One turning vector, and how many steps it has turned
The counts run from 0 to 247.
[162  98 151  93 119 108 117  83 152 135 156 167 116  63 156 104 116 159
 107  94 144 135 163 139 119 117 164 139 169  79 110 133 112 138 136 131
 129 107] | 158
[147 145 165 121 151 127 141 136 131 126 152 140 173  89 145 140 134 103
 139 123 144 143 161 126 157 112 136 101 160  47 116 160  91 150  87  88
 145  98] | 140
[201 109 132  90 152 130 124 110 152 139 166 132 129  61 137  98 119 166
  79 103 114 130 149 150 120 141 142 131 144  91 124 114 105 129 141 128
 140  97] | 218
[171 121 163  97 158 149 124 131 161 131 148 129 159  81 113 124 115 117
 127 116 179 114 143 147 167 102 114  99 166  84 117 164 100 160 108 115
 135  91] | 35
[162 120 128 121 138 117 112  91 123 121 156 145 127  47 159  93 135 148
 108 106 100 154 157 147 119 125 164 135 159  89 100 113  90 139 156 115
 147 104] | 11
[140  84 183 132 109 110 135  77 142 159 142 158 139  76 123 141 115 128
 112 105 141 120 165 123 127  95 179 116 129  75 132 149 130 119 118  91
 140 112] | 206
[147  91 155 130 167  90 160 130 165 145 126 145 166  71 128 133 136 140
 131 140 173 129 178 143 154 106 129 120  98  75 119 125 119 148 100  93
 123 153] | 44
[201 117 127  91 159 139 125 112 154 137 169 135 128  61 139 105 119 159
  81 103 114 129 146 150 121 142 141 126 147  84 125 118 107 132 139 131
 144  93] | 219
[189 133 133 110 146 160 131 121 142 120 178 120 147  72 119 119 126 150
 106 130 115 127 131 130 150 130 144 125 166  92 119 138  85 148 129 111
 175  60] | 75
[149 141 134 148 185 163 123 125 145 131 153 123 159  62 122 145 132 105
 136 127 149 134 137 149 166  93 122  92 140  79 114 147 110 167 127  98
 162  98] | 183
[133  94 144 141 145  95 131  84 155 152 140 176 135  67 158 143 132 137
 134 112 169 139 173 140 131 102 159 126 133  56 119 136 136 145 114 108
 136 141] | 102
[147  91 155 127 164  84 160 130 160 141 129 146 163  68 132 128 138 146
 128 138 167 133 179 145 154 110 130 123  99  77 117 117 115 144 103  93
 119 160] | 45
[146  90 154 132 169  97 155 128 169 148 126 143 166  75 124 138 133 137
 132 135 175 125 172 144 155 106 126 115  99  72 119 132 121 152  99  95
 128 143] | 43
[160  95 153  90 115 103 116  86 149 130 149 162 125  60 155  98 120 157
 106  96 145 138 165 144 121 117 164 138 166  85 105 131 106 140 136 126
 119 109] | 157
[119 113 154 140 136 124 127 102 148 125 144 156 145  68 138 137 132 118
 160 133 175 134 155 130 161  77 152 119 161  76  93 155 100 170 115 100
 153 100] | 245
[157 140 129 129 171 142 125 125 126 114 131 105 189  55 122  88 151 133
 135 152 145 127 143 160 170 117 143 125 145 102 126 123  81 148 134  78
 123 143] | 235
[130 103 156 138 158 109 151 106 138 155 126 148 147  57 141 127 124 110
 117 117 124 125 168 138 122  95 164 104  96  48 131 126 134 123 116  84
 121 146] | 0
[165 118 163 105 164 147 126 130 165 135 146 133 155  80 114 133 117 112
 129 117 183 114 145 143 164  99 115  97 158  75 115 164 106 162 106 114
 136  94] | 36
[127 111 173 145 143 103 136 107 132 146 117 141 179  89 136 134 140 108
 136 127 157 130 171 128 148 104 163 112 128  56 129 157 111 134  98  69
 130 129] | 145
[133 113 154 150 151  97 153 133 140 120 132 122 186  72 123 126 155 147
 145 161 156 150 170 138 170 112 139 127 116  99 105 124  86 161 110  70
 142 131] | 191
[185 126 164  89 149 150 120 131 147 122 153 117 169  76 104 103 120 133
 118 129 164 113 138 148 171 112 122 112 176 110 122 154  84 151 117 109
 131  99] | 32
[164  98 145 102 122 114 117  80 154 141 160 169 110  62 157 115 114 154
 107  94 143 133 158 138 118 115 167 136 166  73 114 135 118 137 134 134
 137 101] | 159
[186 123 132 109 139 146 127 113 139 118 171 111 148  59 115 102 132 168
  97 133 107 134 136 139 146 133 155 136 153 116 112 119  81 143 145 108
 166  71] | 72
[141 143 144 113 152 142 118 123 129 101 141 124 167  53 136  91 140 124
 145 136 156 141 145 157 167  98 138 119 176 100 101 136  75 168 134  96
 123 119] | 239
[141  96 139 160 134 134 123  67 132 150 146 138 138  46 122 132 130 141
 106 118 110 131 148 143 127 102 188 125 108 100 134 115 130 125 157  83
 157 117] | 63
[186 136 104 134 187 165 130 110 149 150 163 136 148  71 138 140 128 131
 109 119 125 118 129 143 139 133 147 111 135  51 153 134 127 133 122 109
 169 108] | 225
[184 114 132 115 137 143 128 109 137 119 165 110 146  57 113  98 134 170
  95 136 106 135 138 140 145 133 158 139 144 124 113 114  82 142 152 102
 165  76] | 71
[160 113 158 111 166 141 129 127 168 139 142 137 156  80 117 138 117 113
 128 117 183 116 149 142 163  97 114  97 149  72 114 164 114 162 101 115
 139  97] | 37
[134  90 141 146 142  94 134  82 154 153 138 174 136  67 157 141 133 144
 133 116 168 133 173 137 133 103 166 133 124  62 124 130 135 140 117 105
 139 147] | 103
[161  95 139 128 122 100 146  84 137 141 155 159 138  49 134 110 129 178
 114 131 131 130 162 148 139 117 179 149 128 106 139  97 115 119 138 101
 129 165] | 109
[190  93 116 141 157 141 142  88 152 159 156 141 139  60 108 126 125 165
 105 136 128  98 139 142 140 126 170 136 115  94 160 115 131 112 136 105
 162 139] | 168
[133 106 144 160 132 137 125  69 130 154 154 153 129  45 134 142 124 130
 111 108 111 135 153 142 124  92 186 116 119  81 134 121 136 124 150  91
 153 119] | 61
[136  87 139 147 140  93 139  79 154 153 140 174 137  64 151 141 133 152
 133 120 162 134 172 139 135 106 171 137 120  69 130 124 135 137 119 102
 137 151] | 104
[185 136 133 113 149 161 133 123 142 121 175 122 149  77 119 124 126 142
 111 130 121 126 129 124 155 129 144 121 165  84 124 145  90 146 123 109
 179  58] | 76
[135 103 147 126 146 101 124  93 155 142 140 175 135  70 164 139 128 125
 136 104 175 141 172 140 134 100 149 120 146  52 111 145 126 153 114 116
 128 129] | 100
[176 125 141 139 165 156 142 125 147 144 148 119 173  93 107 143 134 120
 126 142 144 105 134 118 160 120 144 110 138  65 142 162 108 135 101  86
 177  84] | 81
[132 125 172 136 147 113 138 114 133 140 132 141 179  91 142 143 138 102
 139 125 153 134 165 126 152 105 152 105 142  45 127 162 110 142  91  74
 139 116] | 143
[156 142 134 123 166 141 122 125 125 109 132 107 185  54 126  83 148 133
 137 149 145 133 142 162 169 114 143 123 154 104 120 125  77 153 135  82
 120 139] | 236
[131 112 149 151 130 137 128  69 128 151 160 159 128  47 140 142 119 123
 114 103 113 137 153 143 125  93 185 113 127  79 134 123 135 125 145  94
 148 120] | 60
[137 131 154 119 128 124 136  94 123 136 171 175 121  44 162 130 112 126
 118  96 113 150 162 148 130  94 167 112 155  69 126 119 121 128 130 113
 124 134] | 56
[134 121 138 168 177 131 138 124 146 133 135 121 176  68 119 146 150 121
 144 147 159 137 153 143 171  99 131 107 113  83 111 139 108 168 117  77
 162 112] | 187
